In the rows, zero is written as 128.
Each path below is one point turned by a fixed rotation once a step. After each direction that follows a path, write how fast that rotation turns it, in degrees a step (0 if it stays still).
Each turn is a multiple of 5 degrees from 10 to 175, or 0.
Each row of a path follows its step; steps can be skipped.

step 0: [120 131 122 120 118 127 128 138 120 111 127 126 133 131 133 138 143 138
 121 131 124 127 128 129 129 128 122 118 124 137 136 123 130 133 116 143
 132 134 127 129 121 133 132 115 127 141 130 132 136 125 141 129 115 126
 122 137 129 138 126 122 133 120 126]
step 1: [130 137 124 119 114 125 136 113 124 132 130 138 123 129 129 139 125 134
 143 134 131 131 135 132 120 133 131 140 121 135 136 125 117 130 133 131
 117 124 135 134 116 135 119 119 122 119 136 142 123 122 142 125 126 126
 129 133 128 119 131 131 124 128 129]
step 2: [145 132 113 123 126 123 127 117 134 137 136 121 128 127 127 139 127 126
 129 131 138 127 137 126 132 122 142 140 128 114 118 138 129 120 120 131
 125 138 128 132 127 119 135 132 127 133 123 129 123 120 126 143 130 121
 128 117 126 124 123 114 136 133 134]
step 3: [129 122 130 143 122 123 118 135 137 128 132 139 131 123 126 119 122 127
 129 131 118 126 117 125 152 123 126 125 125 122 115 134 123 130 122 131
 117 130 126 130 134 117 124 134 126 126 122 136 119 135 136 137 142 137
 128 127 122 126 137 128 126 122 139]
step 4: [137 126 136 135 121 124 127 133 115 127 122 123 120 136 130 130 116 106
 126 121 123 124 114 130 122 125 130 117 129 130 133 128 129 125 131 135
 115 122 123 113 148 126 125 127 122 131 124 129 127 127 119 118 136 128
 132 131 126 135 119 137 134 132 129]
step 5: [121 131 126 130 140 120 129 126 128 129 133 126 109 132 133 117 127 119
 119 136 124 125 121 129 110 134 115 130 132 137 127 119 134 123 127 126
 143 126 117 135 133 137 122 130 126 131 134 124 119 132 126 136 134 132
 122 123 144 122 124 133 127 135 119]
step 6: [129 124 118 122 132 134 122 128 126 129 129 123 125 125 139 131 138 143
 128 127 129 131 137 125 133 131 125 134 128 136 134 119 138 141 135 121
 144 133 138 117 143 123 120 124 129 131 125 121 144 144 128 128 129 138
 125 131 129 118 120 122 126 122 120]
step 7: [126 114 126 118 126 131 129 139 118 133 124 125 133 126 115 133 146 130
 120 133 132 128 126 133 125 128 140 135 123 120 139 129 111 129 118 120
 121 131 141 134 120 135 121 120 135 125 136 121 137 138 137 127 126 133
 121 127 128 134 134 134 122 128 125]
step 8: [131 143 127 113 136 129 135 118 120 133 130 123 128 118 117 133 129 134
 136 118 128 125 140 137 131 135 134 133 128 123 120 128 127 133 130 129
 115 117 116 138 126 135 127 132 129 121 126 123 122 121 118 125 122 135
 122 126 118 142 132 131 122 118 139]
step 9: [127 127 122 127 139 128 147 137 140 131 128 124 130 129 129 122 117 126
 131 124 136 130 120 122 137 120 128 137 124 128 120 145 127 126 123 131
 131 115 125 119 122 113 139 132 125 131 141 125 117 123 130 137 113 128
 129 136 127 133 124 119 123 126 137]
step 10: [127 119 125 142 128 134 121 124 129 122 122 133 141 128 123 137 124 119
 126 116 123 137 109 120 125 123 125 128 130 141 130 129 134 125 128 133
 134 125 115 123 116 120 133 121 133 115 117 131 122 125 129 129 139 126
 128 135 116 119 131 129 136 117 127]
Directions:
[129 127 128 129 130 125 127 126 127 128 131 127 131 129 125 129 127 128
 130 126 130 131 126 128 126 130 129 127 128 126 129 128 128 129 130 128
 129 129 129 129 129 133 126 130 128 130 129 126 126 124 128 129 128 127
 127 126 129 127 126 131 127 128 129]
115

step 0: [128 128 138 120 120 131 123 122 125 125 135 132 132 144 134 131 130 125
 126 131 132 120 110 130 117 128 132 134 114 136 132 126 130 118 127 120
 113 127 131 127 136 129 132 127 130 123 131 127 113 122 129 125 125 120
 123 134 135 127 130 136 122 127 129]
step 1: [120 134 126 123 123 126 132 132 127 129 131 137 128 143 125 127 128 126
 118 135 128 125 121 129 125 137 141 133 125 127 128 129 120 112 126 125
 128 131 132 121 138 114 133 119 122 123 129 135 127 142 129 126 135 123
 134 143 122 125 132 133 134 129 125]
step 2: [115 132 128 120 125 114 119 143 136 125 133 133 142 128 126 128 128 127
 125 139 131 132 135 131 130 132 131 124 123 137 133 139 128 121 126 130
 119 123 127 132 131 123 123 122 128 141 137 121 129 138 128 126 130 126
 131 141 123 127 118 126 126 134 128]
step 3: [122 123 134 118 128 126 125 133 125 123 131 126 136 125 125 125 130 116
 124 130 129 131 124 126 115 118 133 129 119 127 133 127 123 132 129 128
 124 127 134 133 128 126 111 133 138 127 140 120 131 132 134 119 112 122
 133 141 129 138 131 129 129 138 129]
step 4: [123 128 135 125 136 126 134 132 124 125 136 131 120 130 126 125 130 135
 120 127 124 137 118 131 109 130 131 124 125 136 133 133 116 126 132 129
 135 132 141 124 125 124 126 119 127 122 137 119 126 123 133 121 129 126
 135 122 122 139 130 130 134 140 115]
step 5: [127 143 137 126 127 115 129 125 118 129 138 122 137 130 139 130 130 126
 126 133 129 134 116 135 126 127 128 116 126 136 145 128 123 121 128 117
 125 129 130 128 128 119 133 120 120 139 125 119 120 120 133 122 130 130
 133 126 123 132 126 123 125 124 124]
step 6: [122 142 124 122 116 118 134 129 119 135 129 121 130 135 137 124 135 125
 128 126 141 127 125 122 119 126 139 123 131 126 131 125 118 133 124 122
 126 122 137 136 128 116 127 127 128 128 134 122 124 133 129 123 123 136
 130 137 127 115 138 135 137 120 128]
step 7: [116 140 124 126 133 120 133 134 134 133 130 127 133 132 133 124 123 132
 123 136 132 131 132 131 119 143 120 125 126 138 124 129 124 135 122 139
 130 127 127 130 125 123 113 127 134 120 141 125 121 124 136 129 135 137
 128 138 119 121 135 137 128 126 125]
step 8: [112 126 138 131 132 120 129 126 134 137 135 123 139 131 129 126 119 122
 134 140 126 131 117 126 124 127 129 122 117 130 139 125 132 129 129 124
 125 127 128 129 124 131 119 128 140 123 131 128 126 124 138 126 130 125
 126 129 127 132 125 150 117 124 131]
step 9: [123 127 132 139 125 127 129 123 121 129 139 127 120 128 126 137 127 132
 125 140 132 133 114 118 119 130 137 130 120 132 135 134 119 129 139 117
 128 132 137 128 128 125 131 137 132 119 134 134 133 131 140 125 135 118
 130 136 126 121 128 137 137 128 131]
step 10: [126 134 123 135 131 134 134 128 135 123 146 129 133 126 130 133 134 135
 122 138 136 132 129 129 125 133 136 119 125 138 134 124 135 118 131 129
 128 130 132 135 131 117 131 123 122 133 137 125 125 120 137 128 142 124
 130 137 121 123 125 122 134 134 140]
Directions:
[128 128 127 130 128 128 128 129 129 124 127 126 127 126 128 128 127 128
 126 127 129 129 130 126 126 126 127 130 129 129 131 125 128 128 131 126
 126 126 129 128 126 126 130 129 126 126 126 126 129 125 129 130 129 125
 127 126 127 129 129 128 127 132 128]
65
[131 129 128 129 128 131 128 127 125 127 127 127 127 129 131 128 129 130
 126 128 127 128 128 127 126 127 131 127 127 128 128 130 128 122 130 126
 126 130 125 129 128 128 128 128 130 130 129 129 130 129 129 129 131 130
 129 125 128 129 129 129 126 127 127]
80

step 0: [127 123 124 134 128 122 127 115 139 130 120 138 128 121 128 131 121 128
 124 131 133 135 124 124 118 129 122 126 123 127 126 136 130 125 126 133
 123 126 138 126 129 119 140 129 136 125 121 120 119 126 127 138 115 123
 128 121 133 118 124 142 131 134 130]
step 1: [124 141 117 123 125 125 131 135 119 135 126 136 130 138 124 128 127 134
 139 128 132 128 138 122 131 118 128 135 129 125 128 119 123 124 128 131
 122 128 127 135 127 115 118 135 129 122 133 129 126 130 131 136 117 127
 128 131 138 135 131 115 140 130 124]
step 2: [137 115 128 135 133 130 129 136 147 122 130 132 121 126 128 119 132 132
 125 130 146 138 127 126 128 124 118 125 123 129 122 123 131 127 133 138
 125 133 135 125 134 125 123 128 133 129 134 125 116 126 126 126 138 131
 130 137 127 129 127 121 124 121 133]
step 3: [119 132 125 129 129 115 127 125 129 132 113 124 122 126 123 124 128 128
 119 137 132 131 124 134 121 123 128 136 132 129 132 139 138 124 121 129
 129 120 130 123 130 114 134 124 137 133 130 120 124 125 128 126 119 112
 127 128 131 126 133 134 142 136 125]
step 4: [124 129 121 128 128 134 127 129 126 133 132 144 130 131 133 130 126 131
 139 133 131 129 132 116 131 119 126 132 131 123 128 130 132 120 122 121
 120 130 138 133 129 115 117 131 127 127 135 135 122 128 128 136 117 127
 129 125 129 126 123 116 118 113 125]
step 5: [129 121 133 132 141 134 136 135 129 125 130 127 124 125 116 121 133 133
 132 122 142 133 126 135 123 128 115 126 130 122 131 125 128 125 130 135
 119 128 140 121 126 119 131 125 136 127 120 124 124 123 128 121 135 132
 133 136 137 137 141 122 130 133 130]
step 6: [120 129 126 135 119 126 122 130 122 131 123 124 122 127 120 120 137 127
 127 138 135 128 127 115 130 115 128 131 126 132 121 137 139 123 126 126
 137 125 125 137 129 118 129 126 143 131 131 116 126 122 122 129 126 119
 132 130 127 122 119 137 129 131 121]
step 7: [127 140 127 134 140 119 125 136 130 128 132 143 131 127 129 128 126 130
 139 132 127 135 127 134 127 127 129 125 119 130 135 135 134 124 124 122
 113 133 135 122 131 119 123 125 123 127 125 125 131 132 129 132 120 126
 121 128 130 130 130 118 117 118 113]
step 8: [124 120 135 141 132 135 134 130 126 134 125 135 127 140 121 125 125 134
 124 125 138 127 130 121 117 129 117 122 133 124 131 122 122 128 125 127
 127 128 133 132 126 122 123 121 136 136 119 127 119 122 128 125 122 135
 147 133 124 133 133 130 130 137 128]
step 9: [127 131 119 138 125 124 126 130 119 130 127 132 132 112 123 133 129 126
 138 130 143 127 128 127 130 124 128 126 121 132 121 137 129 123 126 139
 128 128 121 133 132 122 128 131 140 130 127 119 123 129 125 135 133 125
 121 131 144 117 122 135 128 133 125]
step 10: [129 129 131 128 135 119 131 150 132 127 122 131 132 138 136 118 135 134
 132 130 132 133 127 128 124 128 137 133 126 131 134 121 129 128 120 122
 123 136 130 133 135 122 119 127 125 125 131 112 132 126 128 136 117 130
 130 130 125 128 134 121 129 122 116]
Directions:
[129 125 130 129 127 131 127 126 127 127 126 127 126 128 126 131 127 128
 130 130 128 129 129 130 127 128 125 127 128 127 128 129 126 126 129 130
 129 130 126 128 130 129 127 126 127 130 129 127 128 127 128 127 130 128
 128 134 127 131 127 127 128 130 130]
115

step 0: [117 126 137 124 135 132 130 128 130 122 127 127 126 135 132 124 134 133
 124 124 128 138 130 118 120 127 140 130 129 125 131 126 131 143 133 125
 136 132 128 124 134 133 133 123 122 111 140 123 123 119 132 127 133 125
 128 110 122 134 120 143 131 133 124]
step 1: [120 128 128 123 131 138 129 127 133 122 129 131 127 133 124 119 139 121
 134 119 129 137 120 129 125 116 125 134 131 127 135 123 128 118 131 132
 135 133 130 133 135 130 121 139 119 121 137 129 128 121 133 117 142 121
 136 117 130 118 124 134 141 129 124]
step 2: [120 137 136 122 144 136 129 128 132 124 129 132 127 134 134 118 121 131
 122 120 125 137 136 125 131 117 132 134 128 124 137 132 126 134 144 132
 121 123 125 128 125 131 129 138 134 134 135 123 131 120 143 124 134 123
 133 118 134 122 121 136 127 121 125]
step 3: [112 134 124 133 133 133 125 117 136 111 123 129 129 139 131 131 129 133
 127 128 132 139 128 135 123 128 129 131 114 119 136 113 123 128 134 128
 129 136 128 121 131 135 126 127 120 139 135 123 130 123 133 116 129 128
 137 120 137 123 131 131 131 125 128]
step 4: [122 131 129 128 144 137 129 123 130 127 120 128 131 133 126 123 135 135
 122 129 112 139 132 135 131 116 129 132 121 123 131 111 128 129 124 131
 136 136 128 124 118 133 134 127 125 126 136 128 133 123 133 138 130 129
 135 124 125 127 109 137 132 121 125]
step 5: [118 135 132 122 127 136 119 121 130 127 125 124 146 142 138 123 131 128
 135 119 123 126 127 124 130 124 127 127 123 125 132 121 124 130 132 138
 129 134 131 124 132 142 135 131 116 119 137 125 124 127 136 131 130 124
 131 108 129 138 124 129 134 126 130]
step 6: [119 121 133 120 133 129 136 133 133 126 124 126 128 133 131 127 130 134
 131 114 122 138 129 117 129 121 128 135 116 123 131 128 118 129 131 133
 135 132 120 123 126 132 123 125 122 113 142 119 139 124 131 122 142 131
 132 121 121 126 128 138 130 129 119]
step 7: [121 125 129 123 138 134 116 124 140 121 135 126 127 127 128 121 126 134
 129 123 137 138 125 131 138 122 124 125 123 135 123 127 128 128 130 131
 124 134 129 128 133 130 132 136 120 125 140 131 123 113 139 120 139 124
 130 114 129 123 120 144 135 128 121]
step 8: [119 129 134 121 134 132 126 125 132 121 127 127 126 132 131 124 128 122
 125 121 123 138 135 134 126 122 132 136 131 116 144 120 126 131 145 137
 128 130 133 128 126 129 132 118 130 133 131 124 120 120 135 125 140 131
 131 117 124 117 127 145 135 130 129]
step 9: [118 130 129 124 132 127 125 123 130 122 123 139 133 142 119 127 128 131
 125 121 122 140 121 134 129 124 120 125 119 127 137 122 125 121 131 135
 130 133 133 135 127 130 135 129 127 130 132 125 132 123 132 116 129 130
 145 113 138 125 118 131 123 113 122]
step 10: [119 129 135 123 135 135 128 122 133 128 115 132 139 137 138 127 128 134
 122 124 124 139 136 128 140 108 116 136 124 123 131 117 123 129 132 132
 129 132 122 119 124 134 133 125 126 140 143 130 128 131 133 127 129 130
 128 125 131 134 120 132 131 131 126]
Directions:
[130 127 127 129 129 130 128 126 126 127 127 131 128 129 130 130 128 130
 129 124 127 127 127 129 128 130 129 132 129 131 127 129 130 126 125 127
 129 129 127 126 127 126 130 129 132 128 127 128 126 126 129 128 126 132
 127 126 128 127 131 128 130 128 128]
0
[130 126 126 128 128 127 130 127 128 126 127 131 126 128 126 128 130 130
 126 126 127 129 125 129 126 130 128 125 128 128 127 126 127 126 128 127
 131 130 127 128 128 128 127 127 127 124 129 126 131 129 126 124 129 128
 130 130 128 127 128 128 126 128 130]
130
